Families of rows that turns and mirrors carry onto each other, the same ones carrying the whole set onto itself: the rest of each named row's family, in list order
7 families of 4 rows
noro: [-0.21 -0.57 -6.18 -2.84  0.28 -1.66  0.64 -2.52  1.56 -0.32 -1.32  0.95
  1.18  2.84  1.95  0.58 -3.80 -1.95  1.31  0.42 -0.67  0.68 -0.04 -0.11
 -2.49  1.61  0.89]
suvam: [ 1.19 -1.88 -2.56 -0.41 -1.44 -4.51 -0.88 -0.63 -1.29 -1.15 -1.28  0.56
  1.12  2.47  0.96 -1.76 -1.55 -2.80  1.59  2.68 -0.19 -1.43 -0.94  1.15
 -0.34  0.65 -2.30]
momek: [-0.39 -2.68 -2.14  1.47  0.58  0.97 -0.88 -3.77  0.63 -0.16  1.43 -2.25
 -2.73 -2.37  1.00 -0.07  0.34  0.29  4.62 -0.34 -0.36 -0.60 -0.35 -1.91
  3.53  1.94 -2.61]
zopo: [-1.80 -1.28 -1.37  0.97  0.91 -4.97  0.56 -1.45  0.59  0.11  0.35 -0.99
 -1.06 -1.30  1.29 -4.79  0.63  0.36  1.99  2.18  0.01 -1.95 -2.40 -0.59
  0.57 -0.37 -2.04]
tada: [ 2.59  0.86 -2.61  0.00 -1.01  1.66 -0.63  1.73  0.08 -0.67 -0.18  1.67
  3.15 -0.54  0.53  1.46 -1.54 -3.71  1.04 -1.34  1.43 -2.08 -0.87 -0.64
  0.72 -1.23 -0.52]
zizo: [-3.32 -0.08 -5.28 -1.73  2.53 -2.33  1.96 -3.62  3.36  1.17  0.15 -0.67
 -0.79 -0.91  2.41 -2.38 -1.86  1.09  1.70 -0.31 -0.39  0.08 -1.34 -1.98
 -1.68  0.42  1.26]
mise: [ 0.82 -1.22 -0.35  0.82  0.46 -4.11  0.19  0.03 -0.37 -2.00  0.31  0.86
 -1.08  0.67  1.19 -3.10  0.59 -0.90  1.47  4.43 -0.53 -1.32 -1.78  0.55
  0.63  0.61 -3.69]
Mar: [-3.47  0.20 -0.35  1.97  3.07 -0.35 -0.06  0.51  2.84  1.37  0.04 -0.39
 -0.77 -0.93  0.31 -1.37  0.39  2.76  0.09 -2.27 -2.66  1.60  1.36 -1.23
 -0.66 -1.86  0.12]
netu: [-2.48 -0.41 -2.42  0.63  1.07 -0.73 -1.26  0.27  1.71  1.83 -1.63 -0.30
  1.52  1.48  0.01  0.40 -1.80  0.46  0.05 -3.64 -2.45  1.47  2.35 -0.40
 -1.73 -1.71  1.37]
zis: [-0.64  1.04 -2.68 -2.88 -1.70 -0.76 -0.21  0.06  2.35  2.54  1.97 -0.80
 -0.10  2.73 -1.30 -0.71  0.17  2.16  2.68  2.52 -0.76  1.41 -3.27 -0.61
 -1.00 -2.33  2.97]
Zuku: [-0.01  1.56 -0.92  1.53  1.71  1.47  0.79  1.20  1.99 -0.02  1.75  0.49
  0.53 -4.24  0.94 -1.43  0.88 -0.36  1.17 -1.22  1.52 -2.48 -2.15 -2.29
  1.81 -2.06 -0.89]
zase: [-0.88 -0.68 -1.41 -2.21 -1.78  1.21 -0.50 -2.34  1.56  0.83  0.80 -1.26
  1.24  1.00  2.41  2.93 -0.11 -0.36  2.17 -2.12  1.48  1.00  1.90 -1.93
 -3.05  2.32  2.93]
Mabiv: [ 1.85  0.16 -2.92 -1.66  1.79 -0.17  1.51 -0.52  1.64 -3.24  0.03  3.07
 -1.14  2.80  2.14  0.79 -1.69 -1.02  0.81  4.22 -1.23  1.41 -0.35  0.32
 -1.36  2.62 -2.16]
Zata: [ 0.68  1.18 -1.37 -2.52 -1.40  0.01 -0.13  1.12  2.17  1.07  2.36  0.40
 -0.68  3.46 -1.35 -0.07  0.73  2.10  2.31  4.33 -1.08  1.83 -3.26 -0.13
 -0.59 -1.69  1.50]
dap: [ 1.27 -0.39  0.74 -1.69 -1.15  2.54 -0.27 -0.57  1.16 -1.70  1.26  0.55
  0.08  2.02  2.45  3.81  0.81 -0.46  1.74  0.79  1.00  1.72  2.09 -1.14
 -2.38  3.27  0.63]
Zem: [ 1.37 -2.72 -1.49  1.32  0.12  1.71 -1.13 -2.66 -0.17 -1.64  1.06 -0.94
 -2.47 -0.78  0.83  1.16  0.27 -0.83  4.36  1.15 -0.69 -0.23  0.15 -1.06
  3.42  2.81 -3.68]
Gupel: [-1.41 -2.02 -3.58 -0.20 -0.89 -5.59 -0.61 -2.19 -0.33  1.00 -1.10 -1.29
  1.23  0.50  1.17 -3.46 -1.35 -1.55  2.05  0.41  0.32 -2.14 -1.48 -0.13
 -0.52 -0.34 -0.59]
Pog: [ 0.19 -0.17 -0.85  0.71  0.91  0.54 -1.34  1.97  0.83 -0.71 -1.54  1.70
  1.05  3.28 -0.13  1.89 -1.43 -0.45 -0.47 -1.01 -3.01  2.19  2.93  0.74
 -1.45 -0.47 -0.72]
zeg: [-2.59 -0.20  0.16 -1.01  0.16  1.13  0.53 -2.49  2.75  1.05  2.13 -1.89
 -0.76 -1.60  2.71  0.84  1.74  2.10  2.42 -1.65  1.53  0.94  0.94 -2.99
 -2.16  1.66  2.43]
rap: [-1.29  0.64 -1.99 -0.53  4.00 -0.82  2.70 -1.53  3.41 -1.79  1.67  1.46
 -3.10 -0.96  2.50 -2.27  0.25  2.00  1.18  3.59 -1.09  0.89 -1.72 -1.54
 -0.48  1.46 -1.73]
Tosal: [ 1.56 -3.17 -3.13  0.45 -1.10  1.18 -1.76 -3.36 -0.75 -0.87  0.05 -1.30
 -1.02  0.34  0.67  1.99 -1.19 -2.10  4.50 -0.29 -0.32 -0.34  0.68 -0.73
  2.70  2.62 -2.46]
solab: [-0.86  0.51  1.19  2.07  2.92  0.82 -0.16  2.40  1.93 -1.28  0.15  1.69
 -1.27  1.03  0.20  0.20  0.79  1.85 -0.53  0.47 -3.12  2.37  1.75 -0.12
 -0.26 -0.85 -1.99]
Vamo: [-0.40  0.21  2.26 -0.49  0.76  2.47  0.84 -0.76  2.40 -1.45  2.80  0.05
 -1.94 -0.60  2.68  1.73  2.71  2.04  1.87  1.29  0.86  1.68  1.10 -2.27
 -1.50  2.73  0.16]
Mun: [-0.28  1.30 -1.49 -2.35 -0.89 -0.33  0.29  0.56  2.68  1.94  2.67 -0.39
 -0.99  2.17 -1.26 -0.99  1.01  2.88  2.56  3.53 -0.91  1.56 -3.65 -0.64
 -0.39 -2.17  1.93]
lofa: [-0.20  0.92 -3.29  0.29 -0.12  0.72 -0.08  0.26  1.27  1.23  0.24 -0.06
  2.72 -2.78  0.68 -0.47 -1.18 -2.07  1.43 -3.32  1.94 -2.79 -1.59 -1.97
  0.75 -2.26  0.85]
Kar: [ 0.63  0.93 -2.56 -3.05 -1.99 -0.23 -0.44  0.59  1.80  1.75  1.86 -0.03
  0.30  3.84 -1.38  0.22 -0.15  1.36  2.45  3.24 -0.87  1.60 -3.01 -0.11
 -1.03 -1.85  2.38]
bufil: [-0.35 -3.16 -3.69  0.59 -0.67  0.51 -1.50 -4.33  0.05  0.61  0.24 -2.48
 -1.12 -1.32  0.92  0.72 -0.99 -1.13  4.80 -1.76 -0.15 -0.88  0.15 -1.56
  2.76  1.82 -1.35]
Fud: [ 2.54  1.57 -0.25  1.15  0.80  2.43  0.31  2.64  0.80 -2.04  1.26  2.43
  0.96 -1.89  0.74  0.45  0.40 -1.96  0.79  0.69  1.09 -1.84 -1.52 -1.06
  1.77 -1.08 -2.26]

Same family as Fud: tada, Zuku, lofa
Same family as netu: Mar, Pog, solab
Same family as Mun: zis, Zata, Kar
Same family as momek: Zem, Tosal, bufil
Same family as suvam: zopo, mise, Gupel

